In the rows, zero is written as 128.
Each path below is one point turned by a fixed rotation once a step. After each direction that follows a path, write how fast that rotation turns it, in degrees each step (0 if it stays still).
Each turn is a multiple of 5 degrees from 10 to 175, or 0.
Each row of a path follows its step; steps can be skipped.
Rotation 1:
step 0: [122 126 131 133 146 127 133 125 118 133 118 128 120 114 134 130 125 127
 115 138 134 128 124 131 113 133 123 119 120 125 136 132 117 123 126]
step 1: [140 135 122 128 135 129 140 143 121 136 136 117 120 135 126 140 138 131
 116 137 124 127 129 126 122 133 122 122 126 123 128 119 130 138 122]
step 2: [124 131 125 126 148 114 121 123 123 127 138 129 111 128 118 126 136 118
 121 123 120 126 134 127 116 127 125 138 125 122 137 131 130 133 128]
step 3: [141 120 134 133 136 123 126 140 112 142 131 126 117 126 139 123 136 121
 125 126 124 135 126 132 138 131 135 129 134 123 134 132 116 133 132]
step 4: [130 138 118 128 143 127 119 128 129 133 128 124 112 124 136 123 143 133
 133 134 131 126 132 122 123 126 126 113 128 126 132 122 116 113 130]
step 5: [140 143 118 137 126 128 133 130 108 126 142 131 125 129 125 128 136 120
 120 127 133 125 136 126 129 131 129 124 119 118 122 129 125 128 144]
step 6: [126 124 122 130 137 119 121 130 129 130 127 124 123 122 126 121 144 109
 116 134 132 128 129 128 130 108 128 125 128 134 130 123 132 134 141]
step 7: [129 132 134 125 138 120 132 138 120 139 120 143 128 135 135 132 133 125
 135 126 118 132 125 123 131 119 125 117 117 120 130 127 120 131 147]
step 8: [129 134 121 133 141 123 133 126 125 133 121 134 135 138 130 124 136 127
 119 133 134 118 153 121 131 120 128 118 135 128 135 127 120 123 124]
step 10: [130 130 121 132 147 120 127 120 135 124 123 129 137 121 143 132 126 115
 121 127 136 129 125 126 125 118 131 132 130 125 129 134 112 139 137]
step 11: [125 141 129 131 131 125 137 144 126 122 118 127 129 135 144 132 132 126
 118 141 120 118 122 126 137 131 128 125 117 127 138 122 116 131 129]
[129 129 128 128 128 124 131 124 130 126 133 126 125 132 132 126 130 127
 131 127 129 127 125 128 128 133 128 133 130 129 131 126 121 131 124]
45
[129 123 129 130 130 122 122 128 129 126 130 126 131 124 129 125 125 129
 127 126 127 132 128 131 128 128 133 129 125 128 129 124 130 133 132]
100
[133 126 127 128 133 130 122 129 130 128 126 130 126 133 129 126 127 129
 129 127 128 128 132 130 131 131 128 131 125 130 122 132 127 127 125]
65
[128 125 125 130 128 130 125 126 126 128 129 126 132 124 132 128 129 130
 129 124 127 129 130 123 130 132 128 129 134 124 130 128 126 120 129]
70
[132 129 129 129 130 125 132 122 124 128 128 134 130 125 123 127 122 128
 126 129 130 126 129 129 130 130 130 130 128 129 131 133 125 127 131]
140
[128 126 125 127 124 131 132 127 132 125 127 132 130 127 130 124 130 126
 128 127 124 132 134 125 128 128 126 125 126 132 129 130 124 132 130]
25
Rotation 2:
step 0: [142 118 135 126 105 128 133 132 135 123 130 117 128 139 129 127 118 125
 136 125 128 113 122 118 130 123 129 127 132 127 128 122 114 129 133]
step 1: [142 127 125 122 123 132 134 147 132 130 142 115 129 125 131 119 123 127
 130 126 125 124 124 129 139 131 120 138 138 144 128 117 132 126 123]
step 2: [138 130 125 126 111 133 137 133 121 124 141 132 120 134 118 125 127 127
 134 129 125 125 125 117 127 120 120 132 110 142 118 118 132 123 129]
step 3: [125 139 127 132 128 130 133 139 136 139 140 124 129 125 122 136 124 139
 141 132 137 119 120 123 137 128 117 128 125 125 114 113 127 120 122]
step 4: [128 130 124 124 121 120 127 133 129 125 122 128 121 140 133 133 127 122
 135 120 125 127 112 122 130 115 125 127 128 121 116 103 133 122 119]
step 6: [121 131 122 132 128 119 125 128 117 133 131 125 119 127 124 129 130 125
 123 126 128 124 121 142 139 104 117 135 120 133 127 123 145 125 127]
step 7: [129 131 126 125 133 129 134 127 113 139 126 128 120 126 126 150 125 124
 123 131 143 118 128 124 136 115 127 133 115 118 122 132 123 125 123]
step 8: [114 130 119 128 135 125 119 121 125 140 129 120 127 133 141 136 122 122
 119 126 123 116 120 132 129 112 120 128 138 126 115 128 118 129 128]
step 9: [136 122 117 119 137 134 132 127 114 128 125 125 133 133 136 137 127 116
 110 137 126 140 136 128 133 114 128 131 133 124 121 122 124 123 130]
step 10: [119 119 120 134 131 135 130 125 126 128 137 121 139 121 120 127 121 124
 115 138 126 129 134 135 126 106 119 116 123 127 121 137 126 128 135]
step 11: [132 116 135 125 131 130 129 122 122 139 120 121 142 123 114 138 133 117
 110 133 134 127 120 139 131 132 123 126 126 122 120 121 130 124 136]
[124 128 126 128 125 122 131 134 124 129 131 131 125 129 127 125 130 132
 128 129 131 125 126 124 130 126 132 128 130 130 128 123 127 128 126]
20
[128 126 131 127 129 130 127 132 128 123 127 128 124 131 134 123 127 125
 126 130 125 132 133 129 132 126 128 127 131 133 127 129 127 126 125]
90
[133 125 132 128 126 129 126 126 124 126 126 133 128 135 130 130 133 128
 123 127 127 128 127 127 128 129 130 130 125 128 128 123 132 128 132]
155
[124 130 132 133 127 129 124 126 131 131 130 126 131 130 129 128 129 134
 127 133 127 124 129 133 130 128 125 130 133 130 130 125 128 126 131]
145
[129 130 122 130 124 130 128 129 133 129 122 127 130 128 133 129 129 125
 127 128 127 125 129 128 124 127 133 133 132 128 128 126 127 130 125]
90
Rotation 3:
step 0: [126 136 126 140 130 134 131 128 132 124 124 127 137 134 127 134 113 116
 116 131 138 122 132 138 123 135 124 122 111 123 136 139 120 123 138]
step 1: [126 136 129 133 137 133 129 132 130 115 135 136 125 117 126 143 124 128
 123 149 126 117 135 118 112 133 120 128 126 121 126 127 129 136 139]
step 2: [117 126 117 129 126 122 123 123 132 132 130 147 128 118 128 121 133 137
 121 138 122 119 150 121 122 137 123 128 124 129 135 124 122 118 121]
step 3: [122 116 129 123 132 127 121 125 134 121 124 140 119 148 132 132 130 151
 126 135 128 132 133 122 130 118 123 119 123 134 133 117 128 126 123]
step 4: [142 122 123 117 129 133 121 113 128 126 124 131 121 145 137 128 132 127
 125 128 141 119 137 142 124 122 135 127 139 131 118 122 125 119 122]
step 5: [145 125 122 124 140 136 123 127 140 117 134 121 118 133 142 129 127 113
 124 113 127 116 124 123 133 126 131 124 120 125 131 127 133 125 117]
step 6: [135 131 134 134 136 119 113 135 117 116 132 123 125 126 123 122 112 122
 115 128 125 117 126 129 127 128 142 138 128 128 131 135 132 131 113]
step 8: [128 126 142 124 127 130 114 138 129 127 131 139 150 130 127 131 134 129
 122 136 135 134 131 115 125 121 130 129 135 110 129 131 117 129 135]
step 9: [131 118 122 142 135 145 125 125 128 142 114 140 138 121 130 125 124 127
 126 127 128 133 136 117 120 112 126 129 125 125 120 123 121 119 132]
step 10: [129 127 128 142 124 136 133 123 129 130 123 117 127 126 131 149 129 133
 114 129 120 133 142 125 128 116 127 113 131 123 127 120 127 127 113]
step 11: [129 132 121 129 134 135 141 128 133 130 140 125 136 132 131 127 127 130
 123 140 129 128 134 142 121 121 122 135 130 132 125 122 142 125 101]
[124 126 130 128 133 127 136 123 128 126 127 131 130 124 129 127 128 132
 127 131 127 129 131 128 127 126 128 122 127 123 124 129 127 127 127]
45
[128 132 123 127 126 126 127 125 133 129 126 126 130 127 130 129 129 134
 131 129 128 125 131 130 126 123 130 128 125 129 129 122 130 133 126]
45
[130 128 128 131 128 131 124 127 127 133 127 132 123 122 134 128 127 124
 130 129 131 125 126 125 127 129 129 123 127 125 126 128 131 133 129]
90
[126 133 131 124 133 124 129 129 130 130 129 124 126 125 131 128 122 128
 126 127 131 129 130 128 123 130 126 133 128 127 132 133 128 131 129]
60
[129 124 127 126 128 126 123 127 132 132 124 131 129 126 125 129 129 135
 128 130 127 128 128 123 129 130 125 130 132 127 128 132 128 128 132]
60
Rotation 4:
step 0: [123 138 126 120 118 130 114 122 122 122 120 136 137 139 130 146 111 122
 121 116 132 142 128 121 149 128 129 127 131 131 128 130 125 125 123]
step 1: [111 124 128 133 136 128 130 123 123 123 121 119 130 138 126 121 140 108
 120 109 135 129 127 129 133 121 139 133 131 129 117 122 111 132 116]
step 2: [123 119 124 119 131 132 118 124 122 117 126 127 127 124 123 140 144 121
 132 108 120 128 130 138 128 130 119 141 147 121 136 131 138 138 133]
step 3: [117 127 138 115 134 128 120 113 117 128 138 131 133 129 128 126 123 114
 133 123 123 132 148 121 134 135 116 130 116 120 141 116 130 129 121]
step 4: [110 141 129 131 138 128 127 116 127 132 140 129 111 145 127 121 146 123
 130 128 133 132 122 121 120 128 122 125 128 122 133 126 123 141 139]
step 5: [123 137 124 129 123 140 124 131 130 129 134 124 122 128 106 151 125 111
 142 139 119 134 121 122 133 136 126 128 134 123 131 125 135 136 136]
step 6: [116 144 122 123 126 117 128 138 120 132 119 124 136 144 117 122 117 123
 130 123 129 135 138 112 137 142 135 123 131 120 131 121 123 119 133]
step 7: [113 134 123 141 127 122 115 127 136 111 127 117 123 143 126 139 137 126
 129 108 132 132 120 126 130 125 125 119 129 126 111 130 130 118 129]
step 9: [118 120 131 115 131 119 121 118 129 130 120 119 124 144 137 124 128 137
 129 118 128 135 137 133 136 138 111 120 139 130 144 115 131 130 126]
step 10: [121 140 127 132 124 130 128 109 136 130 147 128 123 133 140 131 135 115
 128 121 126 130 115 133 138 134 116 128 120 129 122 111 132 139 121]
step 11: [127 137 118 120 136 142 138 123 121 136 117 145 121 142 116 140 132 122
 132 129 129 127 122 127 142 133 129 127 135 128 135 123 123 147 125]
[126 128 125 127 128 130 134 131 125 128 132 130 119 128 130 127 127 127
 133 128 124 128 133 127 128 130 127 130 124 126 126 132 128 130 129]
45
[123 122 129 133 127 128 132 125 128 131 131 127 131 132 126 124 125 131
 126 128 131 131 133 129 127 129 126 126 131 127 127 130 122 128 128]
130
[128 124 127 127 129 131 130 128 131 130 121 128 127 127 120 128 129 127
 132 130 131 131 126 133 124 129 128 133 128 126 126 128 131 131 128]
115
[128 134 129 127 121 130 132 122 127 132 128 127 126 128 129 131 126 130
 131 132 132 127 126 125 127 129 132 128 128 130 130 125 126 130 132]
60
[133 123 126 128 124 127 126 131 129 131 128 123 127 125 126 125 127 128
 129 127 123 126 131 125 131 130 129 130 135 129 132 125 128 131 131]
110
Rotation 5:
step 0: [108 124 118 126 122 109 136 120 119 114 117 131 125 126 130 116 124 119
 120 139 122 134 127 125 131 128 131 135 124 133 127 124 132 135 139]
step 1: [123 132 120 132 128 135 139 134 130 130 118 129 120 124 128 112 119 132
 119 152 139 126 136 137 131 141 132 121 121 133 134 122 130 121 131]
step 2: [111 143 124 123 141 127 122 131 137 120 136 132 131 118 134 130 134 126
 126 151 124 126 127 128 124 127 136 123 131 132 135 125 144 120 122]
step 3: [118 128 127 130 130 110 126 124 121 116 127 128 128 136 133 123 118 119
 127 149 129 130 123 126 118 116 140 127 123 134 126 130 132 140 144]
step 4: [134 130 123 131 124 123 137 131 131 118 120 122 127 121 123 122 112 137
 121 150 140 131 122 133 145 129 134 124 112 136 130 128 132 125 127]
step 5: [102 143 123 123 126 123 133 128 133 116 127 135 133 111 127 129 129 132
 124 147 126 132 121 128 130 132 121 129 133 132 122 124 129 121 118]
step 6: [116 131 123 125 141 116 133 130 132 124 116 132 128 126 132 115 119 110
 127 145 131 130 131 125 115 129 130 118 131 125 123 129 125 135 143]
step 7: [128 122 116 134 141 122 133 133 135 124 119 118 123 123 132 119 124 127
 120 144 125 132 128 128 140 128 139 123 111 134 135 120 147 124 128]
step 8: [105 134 127 134 125 127 123 123 116 115 126 132 125 125 129 124 134 136
 122 152 126 128 120 133 123 134 128 138 124 139 132 122 135 125 124]
step 9: [125 139 128 117 128 122 127 126 125 114 127 134 130 123 127 115 115 122
 129 153 139 119 135 132 124 130 133 119 131 127 132 134 126 126 144]
step 10: [121 136 115 121 128 116 140 130 144 126 129 125 129 125 133 130 119 127
 125 143 127 136 133 128 142 119 145 121 122 136 126 123 142 124 128]
[126 129 130 132 128 123 125 127 131 128 131 132 122 125 129 126 124 126
 127 125 125 124 125 125 126 129 130 132 128 130 130 131 123 124 129]
125
[130 128 129 133 130 128 131 127 126 129 126 129 132 133 127 124 120 131
 127 128 131 126 131 126 127 127 124 124 127 124 131 129 127 126 132]
130
[118 128 127 133 125 127 130 126 126 129 129 129 132 130 131 131 127 131
 130 126 122 130 128 127 128 124 126 130 131 129 126 125 131 126 130]
135
[130 125 129 123 127 125 131 132 124 129 133 127 127 123 128 127 123 126
 130 127 126 131 128 127 125 130 129 129 128 126 128 125 131 131 135]
115
[126 123 126 129 133 127 129 128 129 128 120 127 127 124 127 123 131 125
 128 124 124 129 129 127 128 133 122 129 128 125 127 125 128 127 127]
55
Rotation 6:
step 0: [133 124 134 134 119 129 127 137 128 114 130 137 120 131 122 120 128 118
 123 124 125 134 117 126 139 120 124 108 142 131 100 132 133 125 126]
step 1: [127 130 118 131 133 153 134 141 129 131 116 128 129 134 121 125 114 135
 143 122 122 127 134 118 125 124 122 121 132 109 139 127 132 136 134]
step 2: [141 134 136 116 141 119 117 126 138 119 128 121 126 130 137 132 128 113
 120 128 126 145 144 127 129 115 130 124 120 128 140 132 130 141 140]
step 3: [107 133 134 130 140 122 114 122 125 133 137 116 133 132 136 113 125 143
 126 132 129 131 121 119 120 144 132 134 140 136 136 129 135 129 128]
step 4: [139 124 125 119 123 120 130 130 126 140 139 140 129 127 139 124 126 134
 121 141 118 126 129 146 131 130 111 116 131 135 118 126 131 136 108]
step 5: [126 141 122 133 128 130 147 128 120 133 105 128 128 118 129 119 118 132
 123 112 135 113 124 130 132 136 132 117 117 133 120 130 128 135 135]
step 7: [117 118 121 125 137 122 124 127 121 119 122 122 136 133 124 127 140 128
 136 119 139 139 111 115 118 122 113 117 128 119 138 141 139 124 127]
step 8: [133 132 130 140 141 136 118 116 120 114 138 124 129 136 123 129 132 124
 135 141 123 127 144 139 131 121 121 118 143 133 119 122 132 146 125]
step 9: [127 125 122 133 137 124 124 126 151 128 119 132 114 132 123 124 102 143
 116 127 125 125 127 129 136 137 127 130 132 124 130 142 138 137 130]
step 10: [131 134 136 117 143 136 137 146 136 141 139 121 128 117 140 124 122 115
 132 131 117 130 136 134 127 139 125 120 123 141 132 131 121 117 134]
step 11: [128 141 132 123 116 114 119 137 130 130 121 120 137 130 134 122 124 136
 123 130 136 125 112 105 115 120 128 113 122 139 123 124 122 132 123]
[133 128 132 123 125 132 129 123 132 130 130 127 126 127 127 132 125 128
 128 132 131 129 129 127 124 123 125 129 129 130 127 124 130 130 124]
160
[128 129 124 127 124 132 129 128 127 133 126 128 126 135 121 128 128 126
 123 125 125 125 132 131 131 130 126 127 128 129 127 129 130 131 129]
90
Rotation 7:
step 0: [125 130 130 131 124 123 138 134 129 124 131 124 121 126 124 129 126 128
 126 131 126 134 127 127 139 107 126 142 128 135 112 115 132 123 133]
step 1: [134 134 129 129 124 129 121 135 126 115 127 122 131 126 132 120 130 137
 128 128 139 121 130 141 128 117 147 135 124 128 126 125 141 132 131]
step 2: [117 130 135 125 116 118 139 130 108 120 136 131 137 128 133 133 123 119
 127 127 130 128 127 133 119 129 141 135 124 121 128 134 128 129 127]
step 3: [135 131 142 136 124 122 133 126 129 123 129 124 134 127 127 133 107 126
 118 123 121 118 135 122 132 131 131 125 136 130 130 133 135 114 129]
step 4: [132 131 134 125 130 129 135 129 129 113 115 125 141 140 132 130 127 137
 121 126 130 134 132 112 135 128 126 127 119 129 120 128 128 130 114]
step 5: [132 139 135 129 120 127 135 117 125 123 117 121 122 132 132 125 128 136
 123 145 135 134 124 127 126 130 129 122 126 127 120 130 119 130 145]
step 6: [133 129 133 131 126 124 136 129 138 117 126 137 119 132 138 132 121 135
 141 124 137 134 129 134 121 132 140 115 135 126 138 132 122 133 128]
step 8: [145 128 129 136 131 145 135 134 129 123 121 132 127 127 125 132 119 122
 133 122 129 135 140 132 132 121 114 132 126 127 122 124 131 128 140]
step 9: [125 139 122 123 123 132 138 137 129 126 131 132 128 122 135 122 140 128
 135 124 141 136 131 120 134 114 133 124 124 136 120 123 135 128 136]
step 10: [125 140 124 131 122 123 129 113 123 122 132 133 131 122 130 129 127 126
 142 134 130 122 135 137 127 127 137 135 134 124 128 118 143 136 138]
step 11: [125 127 130 130 123 125 133 138 132 121 141 131 136 117 137 147 113 125
 125 126 130 125 124 123 130 126 131 141 124 124 139 127 134 134 129]
[132 122 134 128 128 127 127 131 124 132 132 130 127 125 131 130 127 126
 129 125 127 123 132 127 127 132 130 129 128 126 130 130 125 130 128]
80
[128 128 129 120 128 127 124 132 127 128 127 130 129 127 132 128 129 133
 128 127 132 132 129 125 124 126 124 130 134 126 130 131 132 126 126]
145
[129 125 130 132 129 129 127 128 127 131 128 130 133 130 126 132 123 124
 123 125 125 134 126 128 129 128 126 128 131 133 131 130 133 129 127]
85
